Each row is where one point has got to under a steady rotation. How many steps took it there?
The counts run from 0 to 65.
[ -5.2  28.2  58.1  12.1  17.1  24.4  -1.5  -5.4 -16.4   8.5 -16.3  12.2
  -4.9   9.5 -14.4  -3.4 -13.3  -4.8 -25.8  12.9 -12.1 -37.4  -2.0]  12
[  6.4  12.6  36.5  -3.2  -0.4  20.6   3.9  11.0 -36.5 -10.7  21.9 -12.5
  10.8   2.9 -29.2  26.5 -16.3   1.0 -27.9  -7.4 -22.7 -17.6  -2.5]  10
[ -1.8  14.0   4.2 -22.3 -35.3   3.8  -6.1   3.3  -8.1 -14.7  -6.6   4.6
   9.5  11.6  -1.7  23.4  13.4 -22.8   0.1  13.0  18.5 -22.9 -37.7]  60
[-17.4  -3.1  44.3  16.0  38.4  32.4 -13.4  -5.8  -3.1   6.2 -25.6  -4.8
  -9.1   9.0   2.7  -1.0 -17.4  -5.3   2.1 -12.2 -21.0 -22.6 -24.9]  17
[ -9.8  -0.6  -5.0   6.4  12.2  15.2  -5.4 -24.1 -11.7   2.4 -32.2 -37.5
  13.3  10.5  -6.8   4.7  13.1   1.1  25.1 -23.8   9.6 -40.8 -23.0]  52
[  2.6  19.5  17.2   9.5 -16.4   8.8   5.8  14.1 -28.4   0.4 -25.5 -41.3
  29.7  16.9  26.2   6.0 -28.7 -22.6  12.5 -14.8   3.7 -31.8 -13.8]  36
[ 15.8  21.5  10.0   4.3   8.8 -12.1 -29.9   0.9 -36.7 -28.8  -9.8  -7.9
  12.1  31.1 -13.0   8.7   0.9 -10.6  -5.9  -4.3  28.2 -24.4 -23.9]  26
[-12.0  13.4  29.9 -16.0 -21.0  11.4 -11.1   8.7  -2.8   3.9 -18.1  25.3
   2.1  26.2 -26.0  17.9   7.3  -1.0 -11.4  14.7  -5.1 -36.2   3.8]  44
[ 13.3  19.8  42.3  -2.3 -13.7   7.7   8.1  17.5  -6.7  -8.9   5.7   0.7
  28.6  35.0 -35.8  15.3 -20.5 -11.3 -19.0  -9.3 -31.3 -30.2   0.3]  9
[-21.5   1.9  28.3   7.8   8.0  33.1 -23.7   3.9  19.0   6.5 -28.1  15.5
   5.3  14.2 -10.8   4.1 -21.5 -13.7  18.9  -2.0  -4.1 -33.5 -35.0]  18
[ 12.7  31.1   9.4  39.3  -0.3  24.5   0.5  -4.6 -38.8  -9.9 -13.2   0.7
  19.8  11.3   1.6  -6.9 -25.6 -24.6   9.3  -4.3   1.5 -29.2 -20.5]  31
[-12.2  29.1  35.9  19.2  26.7  13.1  -3.6  -5.9 -15.3   0.6   3.7  -6.0
  19.6   2.2 -30.8   0.3 -16.6   2.8 -22.6 -10.2  -1.6 -26.0  -8.5]  11
[ -9.6  23.1  20.6   0.0  -9.7  -2.2   2.8 -25.5 -24.1 -11.7 -15.6  -6.6
  18.2 -10.8  23.3  13.7  17.0 -36.9   2.8  23.1  18.2 -29.2 -22.9]  63
[  0.9  41.7  14.0  -4.4 -12.8 -15.3  -4.6  14.8 -41.4  -3.0  -5.1 -20.3
  30.8  21.7 -23.2  23.1  -0.9  11.5  -9.0 -15.1  -4.3 -41.6  -8.3]  41
[ -1.9  21.3  53.6 -10.3   3.2  14.0  -9.6   9.9  10.7  -5.2   4.6  -8.4
  15.5   2.6  13.6  -2.0 -33.4   1.4 -34.2   7.0   0.4 -27.1  -7.8]  7
[  5.2   1.4   1.4  26.8  18.9  15.7  -7.5  19.2  -0.4  -2.2  -1.4 -30.6
  20.9  23.1 -27.7  16.0  -6.1 -15.3  16.5 -29.9  -5.3 -24.6 -34.3]  20
[  4.4   9.9   7.0  11.4  20.3  13.9 -24.4  -3.8 -22.7 -10.3 -25.1 -24.0
  -6.1  16.8 -14.4  -9.2 -21.2  -0.1   2.3 -27.3  20.5  -8.6 -35.2]  21
[-11.1  12.3   9.4   6.6  -3.9  16.1   8.9   2.6 -31.1   8.4 -25.4 -10.6
  12.0  13.0 -33.2  22.4  22.6  -8.3   9.5  -0.7  -4.5 -48.0 -15.2]  46
[ -1.6  23.4  32.1   6.8   4.2  -2.1 -30.3 -11.0 -22.0 -21.6 -17.3   0.0
   1.0  11.4   3.5  13.5  -9.9  -4.9 -18.1   5.7  24.1 -33.4 -39.0]  27
[  2.8  10.4  38.5   8.1   6.5  28.8  -6.2  26.6  25.8  -6.1   0.5  -6.0
  12.7  12.5   1.2  10.3 -46.3 -38.0  -2.4   0.8  -5.6 -13.5 -28.2]  3
[-21.6  17.1  37.4 -21.5 -22.9  13.1  -7.4  37.8   0.7  12.3 -13.9   3.0
   9.5  22.0   0.0   9.9 -11.1  -2.2  -7.9   0.0   0.2 -43.2 -13.5]  39
[ -3.7  13.0  -0.5  -5.3 -46.9   3.7  -9.6  -5.2 -14.2 -24.2   5.0  -1.7
  18.8  16.1 -12.7  11.3  26.4 -20.8  12.4   1.7  12.6 -29.8 -26.6]  61
[-18.0  -4.0   2.2 -14.0 -23.2   7.2 -35.8  16.5  20.4  -7.5 -27.8  -6.6
  16.7  13.6 -20.8  24.9  18.7 -10.9  12.4  -8.0   3.1 -27.6 -42.3]  55
[  1.9   2.5  20.3  22.5  18.6  38.1  12.3  -5.7 -24.6  -4.1   5.1  -6.5
   8.5  12.5 -40.7  19.9   2.8  -9.9   8.9 -16.4 -15.4 -36.5 -19.3]  15
[-10.9   6.7  20.1  36.5  26.5  25.3  -4.0  -6.1  11.2  -4.7   9.3 -11.3
  -9.0  -8.0  19.8  -2.3 -28.1 -31.2  -3.2   3.9  17.4 -19.2 -18.4]  1
[  3.7  15.1  22.8  18.0  12.6  10.8   0.0 -21.4 -31.4 -13.0 -20.2  -3.5
   5.6   2.8  22.2 -11.4 -26.2 -21.4  -3.5   8.8   5.8 -40.9 -26.7]  32
[  3.2   1.9   8.7   1.3 -15.8   6.8  11.7   6.2 -14.8 -15.0  -9.3   1.0
  18.5  24.0  -8.6  12.0  -8.4 -36.1  17.4  -3.7  -1.5 -42.0 -33.1]  30
[-16.1   1.5  24.1   0.9   7.3  15.3 -17.6 -32.6 -13.6  14.7 -30.2   2.8
   2.9   2.1  -8.3  -0.6   8.8  -5.2  15.3  12.2  -4.0 -38.1  -6.5]  48
[ -2.9  -2.5  23.7 -10.4  16.8  20.5 -41.7  21.0   9.0 -10.8 -31.4  -3.7
 -11.1  24.5 -11.1  12.3 -10.8  -2.8  -7.5  -8.1   4.8 -16.6 -26.6]  23
[ -3.2   6.8  24.0   9.1  -2.7  26.9  -4.2  -4.4  -9.2   0.5 -19.2   5.7
   1.3   8.5  31.9  -4.7 -23.7 -37.1   0.0   9.7  -2.5 -43.4 -23.4]  33
[ -2.9  -2.7  53.8   8.0  14.1  32.5   5.7  -1.4  -1.2  11.3  -4.2  30.4
   4.5  10.0 -21.3   3.5  -9.0  -9.3  -1.3   6.9 -29.1 -37.9  -4.5]  13
[ 15.2  -9.7  16.3   1.8 -16.9  17.1   0.2   6.5  -7.9 -20.5   1.5  34.4
  14.0  14.1 -10.9  12.4  -6.5 -21.7 -15.1  14.0  15.4 -18.0 -41.9]  29
[  4.6  15.7  16.4   9.5  -6.8   6.7 -13.0   5.8  -7.2   9.0 -13.9 -31.6
  16.4  15.0  26.0  -4.9 -33.1  -1.3 -12.0  -0.4   6.7 -43.5 -10.5]  37
[ 16.5  11.0   8.8  47.3  20.6  31.9  26.7  -5.5 -14.3   1.4   6.8 -22.2
  13.0   3.4   6.7  17.4 -26.3 -39.1  -1.7 -14.0  -0.7  -6.8 -24.3]  0
[  5.3  18.5   9.2  17.0   8.8  21.5   7.1  30.4  -4.4 -17.9  -5.5 -38.3
  22.0  10.8 -11.7   7.3 -41.3 -12.7 -36.6 -24.8  -4.5 -26.6  -9.6]  5
[-17.6   4.8  23.0 -16.4 -17.9  -5.2 -25.1  -3.3  10.1 -20.0 -15.9   1.1
   0.5  13.0  12.0  -4.0   2.8 -20.3 -16.3  16.3  27.1 -12.0 -29.7]  59
[-13.4   8.0  16.6   2.1   1.1  15.8   5.6 -23.1 -51.5  13.0  -9.3  -1.9
  -5.7   1.5 -20.0  17.8  17.5  -6.3   7.5   0.1 -14.0 -54.9  -4.9]  47
